W =
[[119 130 132 120 120 132 129 136 130 124 132 136 127 136]
 [139 131 136 126 130 124 129 129 121 133 136 133 125 130]
 [122 128 118 152 138 132 132 118 147 127 119 114 148 118]
 [115 125 123 122 121 132 127 130 131 121 122 128 126 130]
 [118 131 129 129 124 136 131 134 139 125 130 132 134 134]
 [119 125 112 156 140 132 130 113 150 125 112 108 150 113]
 [140 130 133 128 132 123 129 126 121 134 134 130 126 127]
 [138 125 127 131 134 117 126 117 117 132 125 120 125 117]
 [128 131 139 111 119 128 128 140 119 128 139 143 117 140]
 [129 125 118 143 137 127 128 117 136 129 118 114 137 117]]
Rows and columns are numbered from 1.
Read off the entry at row 2, column 3.
Answer: 136
Read off the entry in row 3 and column 2.
Answer: 128
Read off the entry just left of the smallest entry.
Answer: 112
The entry at row 1, column 3 is 132
Read off the entry just left of the largest entry.
Answer: 112
The top-left entry: 119
Read off the entry at row 1, column 2.
Answer: 130
Read off the entry in the bottom-right corner.
Answer: 117
The entry directly above the smallest entry -> 132
Read off the entry at row 2, column 1.
Answer: 139
The top-right entry is 136
Read off the entry at row 2, column 2.
Answer: 131
The entry just right of the largest entry: 140
The entry directly below the largest entry: 128
The entry in the bottom-left corner -> 129
Read off the bottom entry of the column that holds the largest entry.
Answer: 143
Read off the top entry of the column that holds the largest entry.
Answer: 120
Read off the entry in row 3 and column 1.
Answer: 122
Read off the top entry of the column that holds the smallest entry.
Answer: 136
Read off the entry at row 3, column 3.
Answer: 118
The minimum: 108

arr = [113 107 124 128 139 117 133 139 128 112 118 124 125 134]
Report the fifth entry from the end.
Answer: 112
The first entry from the right: 134
Report the second entry from the left.
Answer: 107

[[147 133 155 152 135]
 [137 112 111 149 116]
 [154 124 125 145 121]
 [120 155 140 113 146]
 [136 127 148 135 121]]
Indices start at 1.
The top-left entry: 147
Find the entry directly above the smallest entry.
155
Find the entry directly below 140.
148
The entry at row 1, column 2: 133
The entry in row 3 and column 1 -> 154
Find the entry directly below the centre entry.
140
Find the entry directly above 127.
155
The entry just right of the centre entry -> 145
Find the entry in row 2 and column 2.
112
The bottom-left entry is 136

[[127 125 122 119 118 117 120 113 111 111 112 113]
 [136 139 141 142 149 146 140 133 133 135 135 135]
 [118 115 113 112 107 110 116 117 121 126 133 135]
 [128 130 132 135 134 140 148 138 139 138 137 135]
 [118 118 118 116 114 114 116 116 118 120 122 123]
 [113 113 114 116 118 117 121 129 133 135 135 135]
 [118 118 118 119 118 117 114 112 111 112 113 116]
 [118 118 118 119 118 117 121 116 113 112 112 112]
 [118 118 118 119 118 117 121 129 133 135 135 138]
 [118 118 118 119 118 117 121 129 133 135 135 135]
 [138 138 137 136 128 126 125 130 133 135 135 135]]
Indices start at 1.
The top-right entry -> 113
What is the entry in row 1 and column 3?
Answer: 122
The minimum: 107
The entry at row 1, column 1 -> 127
What is the entry just left of the largest entry?
Answer: 142
The entry in row 1 and column 2 is 125
What is the top entry of the column that holds the largest entry?
Answer: 118
What is the entry at row 3, column 1?
Answer: 118
The entry in the bottom-left corner is 138
What is the entry in the bottom-right corner?
Answer: 135
The entry in row 2 and column 2 is 139
What is the entry at row 2, column 1?
Answer: 136
What is the entry just left of the smallest entry?
Answer: 112
The entry at row 3, column 2: 115
What is the entry directly above the smallest entry?
Answer: 149
The entry in row 2 and column 3 -> 141
The entry just right of the largest entry: 146
The bottom entry of the column that holds the largest entry is 128

Read these off the grid that follows.
1) Read off the first entry in reading order.
2) Read off the first entry of the largest entry's row.
3) Read off the 3rd entry on the diagonal from the top-right corner.
4) Read off the entry just left of the smallest entry.
5) Read off the 3rd smallest entry.
6) Read off the smallest entry in the last column.
7) Read off the bottom entry of the column that holds the smallest entry.
8) Read off the top-right entry.
[[133 116 120 134 115 121 122 117 131 139 130 133 128 124]
 [130 133 151 122 150 149 111 117 118 115 120 118 153 130]
 [141 115 135 132 129 136 124 122 112 133 126 115 121 121]
 [143 131 121 130 121 117 112 109 129 125 121 130 141 123]
 [115 136 139 152 117 134 127 130 131 122 122 133 135 106]
 [137 117 133 134 122 133 122 120 125 135 120 128 127 121]
 [129 111 129 141 121 130 122 119 122 139 139 122 126 114]
 [131 104 113 127 122 120 128 123 127 146 148 122 118 135]]
1) 133
2) 130
3) 115
4) 131
5) 109
6) 106
7) 104
8) 124
